In the data rows, 128 means zero.
Here are some points:
[146, 99, 152, 163, 121, 81, 176, 90, 100, 96, 111, 151, 78, 166, 147]
[137, 145, 134, 129, 126, 97, 114, 95, 126, 123, 115, 112, 142, 157, 129]
[88, 98, 112, 135, 78, 147, 131, 177, 133, 118, 163, 170, 133, 89, 174]
[127, 146, 112, 97, 152, 151, 107, 125, 147, 163, 126, 119, 149, 126, 98]
[129, 126, 143, 132, 135, 108, 134, 125, 113, 128, 128, 125, 116, 137, 119]
[255, 0, 164, 129, 0, 0, 112, 0, 121, 152, 0, 255, 162, 255, 255]
[123, 177, 140, 160, 146, 100, 137, 97, 121, 95, 120, 84, 117, 157, 109]
[95, 87, 102, 95, 91, 173, 102, 184, 156, 159, 157, 178, 158, 67, 160]
[116, 87, 138, 109, 120, 141, 143, 167, 122, 155, 135, 179, 123, 88, 131]
[142, 136, 152, 139, 146, 118, 155, 114, 108, 118, 111, 132, 104, 140, 108]
[112, 169, 128, 141, 148, 124, 116, 133, 133, 122, 141, 96, 139, 121, 110]
[125, 135, 123, 152, 117, 114, 133, 108, 134, 100, 128, 126, 127, 146, 136]
[163, 172, 150, 105, 228, 135, 166, 113, 114, 145, 96, 90, 98, 144, 31]
[141, 167, 138, 108, 199, 140, 139, 129, 127, 147, 108, 92, 119, 118, 59]
[118, 98, 120, 123, 109, 151, 124, 153, 126, 137, 137, 164, 124, 101, 150]
[116, 125, 136, 116, 126, 108, 111, 130, 118, 150, 137, 124, 147, 128, 123]
10 more points follow, each with its number after it:
[98, 134, 115, 104, 126, 151, 100, 161, 145, 149, 149, 123, 153, 95, 124] 0
[161, 164, 149, 72, 236, 148, 140, 130, 111, 190, 95, 90, 116, 123, 17] 1
[116, 155, 107, 107, 144, 128, 98, 127, 147, 151, 130, 104, 160, 128, 114] 2
[146, 108, 157, 102, 149, 132, 135, 133, 111, 159, 106, 148, 119, 120, 103] 3
[137, 146, 125, 143, 119, 103, 108, 89, 134, 115, 120, 110, 141, 156, 139] 4
[102, 95, 99, 96, 102, 173, 106, 180, 148, 163, 158, 167, 159, 74, 158] 5
[121, 81, 136, 116, 104, 145, 126, 176, 112, 142, 141, 184, 119, 89, 149] 6
[182, 171, 153, 119, 239, 155, 184, 120, 104, 130, 80, 81, 65, 143, 21] 7
[118, 147, 155, 115, 146, 92, 112, 126, 105, 150, 136, 111, 145, 119, 111] 8
[127, 104, 124, 108, 118, 155, 122, 152, 141, 151, 128, 155, 137, 104, 138] 9
Which of these numbered points is nearest to each point below by angle, seen from the average point of the first points? Its number follows each.
[86, 53, 128, 144, 49, 135, 135, 181, 129, 111, 170, 209, 128, 65, 203] > 6
[121, 110, 145, 148, 104, 112, 144, 133, 115, 106, 138, 144, 113, 119, 150] > 6
[85, 99, 96, 132, 76, 160, 117, 170, 151, 117, 171, 165, 144, 81, 175] > 5
[134, 134, 127, 159, 86, 113, 124, 105, 124, 95, 118, 121, 133, 148, 156] > 4
[156, 154, 153, 104, 183, 131, 132, 120, 111, 149, 96, 95, 119, 133, 71] > 1
[152, 175, 111, 183, 95, 102, 112, 62, 140, 66, 111, 79, 139, 195, 158] > 4
[139, 153, 124, 152, 110, 100, 113, 82, 134, 102, 105, 100, 142, 169, 145] > 4
[147, 157, 129, 151, 128, 109, 125, 82, 125, 98, 113, 96, 133, 167, 136] > 4
[127, 164, 126, 114, 175, 134, 122, 130, 130, 146, 135, 101, 128, 124, 81] > 1
[142, 171, 120, 168, 110, 111, 120, 71, 139, 81, 109, 84, 133, 192, 150] > 4
[111, 147, 112, 120, 139, 124, 110, 129, 142, 126, 139, 112, 145, 128, 125] > 2
[143, 131, 137, 189, 96, 94, 152, 77, 124, 68, 108, 126, 105, 176, 160] > 4
[120, 130, 121, 114, 138, 150, 118, 154, 138, 137, 131, 128, 138, 108, 122] > 0
[123, 134, 126, 147, 119, 116, 130, 119, 130, 106, 131, 116, 116, 137, 142] > 4
[113, 117, 152, 154, 110, 101, 149, 132, 113, 105, 146, 144, 115, 123, 149] > 6
[174, 161, 172, 142, 184, 114, 164, 104, 93, 109, 89, 82, 91, 153, 76] > 7
[128, 101, 133, 127, 110, 151, 148, 160, 127, 121, 130, 166, 109, 97, 147] > 6
[125, 124, 131, 135, 105, 102, 115, 113, 134, 127, 127, 126, 143, 140, 147] > 4
